Rotation paths and how fast each direction turns (deg/step)
Each turn is a multiple of 5 degrees from 10 to 175, or 0.
Each row of a path follows its step; steps can be skipped.

step 0: [1.142,-1.558,0.137,-0.384,1.049,-2.904,1.116,-0.891,0.818,0.469,-3.009,-1.625,-2.285,0.315,-1.100,0.826,-0.649,-1.998,-1.792,-0.008,0.651,0.063,1.720,-0.520,0.761,0.467,-0.576,0.993,0.466,-0.586,-3.133,-1.379,-2.194,2.199,1.135,-0.365,-0.701,-2.402,0.626,-1.145,0.166,0.771,3.003,-0.650,-1.846]
step 1: [-3.270,-2.276,-2.223,0.069,0.885,-1.418,0.401,-1.480,0.706,2.082,1.179,1.744,1.659,0.007,1.034,-0.306,-1.210,0.913,2.066,0.757,-0.780,0.702,0.613,-0.125,3.275,-0.243,-0.966,-0.325,-0.025,-1.248,-0.919,-0.778,1.105,0.445,2.019,-0.606,2.067,0.035,0.023,-2.834,-0.601,0.122,-1.053,-3.326,-0.602]
step 2: [-0.366,-0.138,0.857,1.006,0.033,0.945,-0.960,2.081,-1.676,-0.112,0.269,1.869,-1.834,0.385,-1.905,1.918,-0.748,-2.802,4.121,-2.588,-0.142,2.010,-0.025,-0.855,1.315,0.316,-1.327,-0.202,-1.380,0.783,-0.520,0.410,-1.375,1.830,0.077,-0.968,-2.433,-1.277,0.482,-2.558,-1.672,0.958,0.822,0.805,0.550]
step 3: [-0.933,-1.514,-1.658,-1.740,0.705,0.146,-0.349,-1.399,0.262,-1.193,0.598,1.977,2.626,2.853,1.651,0.959,-2.303,0.136,3.546,1.316,0.220,0.079,-1.023,-0.427,-1.598,1.723,-0.578,1.128,-0.862,-0.686,-0.860,1.894,-0.183,-0.919,0.963,-0.914,-2.491,-1.046,-0.474,3.258,1.641,-0.359,-0.710,-0.119,0.146]
step 4: [1.727,-1.167,-0.481,1.178,-1.882,1.202,-0.024,-0.605,1.650,-0.795,-2.005,1.959,-1.701,-1.309,-1.131,0.527,-0.044,-0.731,1.335,0.917,1.759,-1.721,-1.019,-1.236,-0.485,-2.782,-0.588,-1.087,-3.468,-0.390,-0.373,1.106,0.057,-2.548,-2.328,1.482,-2.239,0.768,0.133,-0.250,-0.015,0.279,2.827,-1.402,-0.134]
step 5: [0.904,-1.628,2.852,-2.517,-1.106,-0.322,1.561,-0.216,0.153,-0.164,0.355,2.361,1.936,-0.521,-0.447,1.819,0.239,2.126,1.419,1.510,-0.397,-3.073,-1.414,-1.645,0.533,1.627,2.725,2.136,2.291,-1.079,1.072,-0.695,1.156,-1.212,0.399,0.394,-0.251,1.564,0.946,-1.473,0.894,-1.292,0.733,0.835,0.673]
step 6: [0.398,-2.417,1.184,1.279,-2.321,0.741,3.162,-0.259,1.168,-1.406,1.222,-1.832,-1.150,-2.343,-0.382,0.650,0.048,0.147,-0.631,-0.695,-0.716,2.331,0.105,0.389,1.567,1.494,0.455,0.274,0.002,2.700,-0.103,2.530,-2.131,-0.483,-1.785,1.020,-0.830,3.128,1.371,0.129,1.004,0.187,0.263,-0.048,-2.319]
step 7: [1.348,0.648,-0.456,-2.180,-1.204,-1.177,0.769,0.073,0.832,2.850,0.109,-1.756,-0.505,0.859,0.801,-2.733,-3.632,-0.504,1.071,0.672,2.186,0.796,0.443,1.553,0.011,1.808,2.555,-0.177,1.193,-1.778,2.378,0.117,-0.892,0.716,0.006,0.626,-0.296,0.768,0.440,-1.387,0.822,-3.760,-0.297,0.080,-0.718]
step 8: [-0.706,-0.992,-1.045,-0.780,-2.038,-0.777,-1.759,2.307,-0.052,-0.029,-2.463,0.378,-0.451,0.615,0.290,-1.374,0.662,0.691,-1.855,-1.479,2.307,2.874,-1.777,0.464,3.224,-1.782,-0.321,1.031,1.219,3.354,-1.660,-1.672,0.237,0.274,-0.850,-0.649,-1.460,1.090,-0.094,0.485,-0.028,-1.615,-0.369,-1.896,-0.970]
Directions:
[0.080,0.712,0.402,-0.415,0.180,0.989,0.044,0.484,-0.394,-0.254,1.107,0.221,0.091,-0.318,0.168,-0.161,-0.378,-0.449,0.259,0.354,0.298,0.537,-0.086,0.134,0.680,-0.247,0.479,0.210,-0.282,-0.279,-0.228,0.636,-0.547,0.458,-0.411,-0.551,0.813,-0.643,0.360,0.899,-0.442,-0.764,0.289,-0.406,-0.491]
80
[0.393,0.148,-0.375,-0.305,-0.672,0.170,0.450,0.294,0.563,-0.102,0.192,0.857,-0.593,0.077,-0.325,-0.173,0.526,0.775,-0.303,1.082,0.486,0.184,0.597,-0.606,-0.963,-0.594,-0.010,-0.413,0.527,0.503,-0.553,-0.446,0.181,0.392,0.700,-0.383,0.010,-0.562,0.204,0.041,0.295,-0.080,0.433,-0.698,0.142]
85
[0.096,-0.531,0.380,0.252,0.006,0.209,0.193,-0.232,-0.694,0.110,0.745,0.062,-0.881,0.181,-0.483,-0.375,0.249,-0.266,0.218,0.351,-0.147,0.475,-0.144,0.162,-0.045,1.151,0.280,-0.512,-0.561,0.725,-0.043,0.223,-0.124,-0.174,1.395,0.413,0.066,0.326,0.482,0.548,-0.326,-0.017,-0.550,0.616,0.860]
95
[0.520,-0.006,-0.437,0.909,-0.348,0.368,-0.962,-0.155,-0.053,-0.060,0.078,-0.099,0.638,0.422,-0.391,-0.541,0.365,-0.694,-0.849,0.397,-0.024,0.060,-0.965,0.406,-0.482,0.507,0.814,-0.560,0.889,0.191,-0.223,-0.273,-0.042,0.329,-0.737,-0.439,0.366,0.368,0.513,-0.383,0.273,-0.136,-0.355,-0.047,-0.237]
25
[0.807,0.196,0.573,0.500,-1.292,0.216,-0.536,-0.561,0.977,-0.026,0.772,0.597,-0.167,-0.119,0.469,-0.440,-0.571,0.109,0.072,-0.289,-0.109,-0.152,-0.155,-0.223,0.403,0.177,0.519,0.958,0.205,0.078,0.013,0.476,0.026,-0.316,0.397,0.188,-1.133,0.085,-0.610,-0.167,-0.248,0.071,-0.208,-0.234,-0.275]
25
